In the rows, 128 means zero.
One turn moves each row of this set onto another row. After a few examples, where does it send each row asked below?
Bigam: [141 126 128 134 107 183 117 145 126 115 122 108 143 147 155 148 119 114
 136 160 113 126 162 172 130 134 185 104 112  99 185 154 142 127 112 114]
Dupi: [132  96 123 158 159 172 106 125 116 126 138 142 117 136 142 131 113 135
 102 153 113  93 125 156 140 124 162 151 117 152 150 131 137 139 134  92]
fiva: [120 114  88 105 141 187 111 144 100 130 131 117  98 145 138 167 132 117
 134 161 125 156 165 154  97 135 169 126 132 122 161 137 132 119 114 106]
kenip: [135  95 125 164 164 169 105 121 117 116 129 143 139 125 132 126 122 138
 106 143 113 100 121 156 125 120 156 147 125 158 146 133 129 131 132 104]
rumev: [137  94 120 148 166 186 120 135 105  99 159 151 150 126 139 150 121 110
 110 151  98 120 120 137 117 106 149 167 126 113 178 116 126 115 128 125]
Tizat: [ 91 128 132 123 100 159 116 121 118 136 151 122 151 157 149 142 130 116
 150 152 119 121 156 153 104 106 159 106 128 117 184 142 136 113  97 141]
zagar: [ 88 125 107 118 127 165 157 125  85 118 132 125 132 147 160 135 137 110
 131 150  93 140 143 129 136 147 147 102 125 136 173 125 143 105  95 119]
masit: [ 97 108  90 128 146 153 123 143 120 127 152 131 109 144 155 173 151 124
 132 138 122 149 160 130 107 147 186 139 132 113 180 141 104 116 124 127]
buzud: [109 121  99 145 149 199 107 151 108 114 134 165 147 144 137 138 111 111
 105 132 125 103 153 144 108 110 172 149  99 123 146 117 128 130 118  80]
vip: [126 139  99 123 109 146 130 131 125 146 140 119 141 161 131 152 119 139
 148 147  91 119 145 142 119 116 137  99 127 129 169 138 112 105 122 130]
vinam: [111 137 129 138 108 146 132 158 145 112 134 127 125 126 164 150 138 114
 122 159 110 141 150 150 133 151 161 117 115 113 173 145 124 147 126 144]
buvos: [107  97 139 164 136 173 108 152 125  97 158 165 146 123 148 134 126 127
 117 161  98 115 143 133 103 129 165 163 123 146 134 105 123 105 123 112]
Zodel: [138  96 111 142 167 188 120 142 111 113 169 158 134 135 156 152 121 107
 107 152 108 115 126 137 126 109 155 168 118 112 185 114 125 134 130 118]
fakip: [140 120 111 139 107 150 113 158 149 129 140 130 138 133 152 138 122 137
 121 145 110 114 164 170 134 159 160  89 105 110 173 148 118 121 114 122]
fozar: [129 111 121 125 128 140 155 136 114 146 140 144 149 153 142 143 117 124
 148 173 124 134 157 135 124 133 148 101 139 124 171 145 134 106  85 140]
vosol: [110 110 116 131 115 163 122 140 119 141 157 131 131 145 153 125 149 131
 162 126 109 122 144 157 117 134 151  95 119 147 210 126 129  97 106 113]
tup: [105 140 136 121 108 164 147 133 104 129 142 127 146 152 157 141 122 136
 157 156 114 141 128 133 111 145 160  93 123 132 154 144 112 128 113 125]
rep: [107  93 136 160 132 173 110 158 130 108 165 169 133 137 159 140 123 130
 119 162 103 106 147 131 114 135 173 167 109 137 143 102 125 117 124  98]
fon: [107 107 131 167 133 184 108 157 127 101 157 176 140 129 158 132 122 131
 133 169  95 105 143 140  98 129 182 158 123 134 155 120 117  90 127 104]
Big: [108 111 121 139 122 167 144 126 103 139 128 129 145 161 142 134 132 118
 164 148  99 137 160 146 138 137 166 116 128 132 199 136 153  85  97  97]
zab: [120 104 117 169 164 172 115 118 113 115 123 145 131 140 144 131 121 141
 102 166 101  92 116 164 135 126 162 157 130 150 158 140 137 121 127 116]
mego: [101 128 102 112 123 153 150 145 126 133 132 135 131 142 159 133 144 109
 150 134  99 139 148 140 115 137 130 103 118 155 182 110 127 113 130 125]
feze: [131 132 101 134 112 161 136 165 119 103 127 123 125 136 148 165 127 116
 116 176 102 131 163 139 135 137 170 111 117  96 175 141 132 119  86 132]
sig: [ 93  93 126 131 143 147 118 144 129 140 155 128 122 169 152 148 135 140
 119 140 120 131 161 153 128 167 180 123 121 113 169 133 126  94 152 132]
patir: [115 118 110 154 151 203 104 146 102 106 133 162 164 136 125 128 119 118
 112 125 122 109 146 143 102 106 169 142 107 121 144 121 127 115 121  94]
vabop: [100 125  98 147 146 205 111 146 109 110 118 177 154 140 137 123 126 122
 109 142 121 106 148 151 100 119 157 143 100 122 134 120 135 123 123 110]
zifi: [145  95 106 138 163 194 122 133 113 112 151 166 135 114 151 139 125 117
 123 151 105 110 116 150 111 110 144 157 119 109 184 128 119 123 137 127]
nagu: [110  87 120 106 133 173 113 137 106 134 131 111 114 164 138 153 112 139
 120 154 125 130 157 180 109 162 164 118 108 122 155 128 144 100 124 107]

Zodel goes to buzud
fozar goes to Tizat
fon goes to zifi
Now these:
zagar goes to Big
masit goes to fiva
vinam goes to feze
buvos goes to rumev

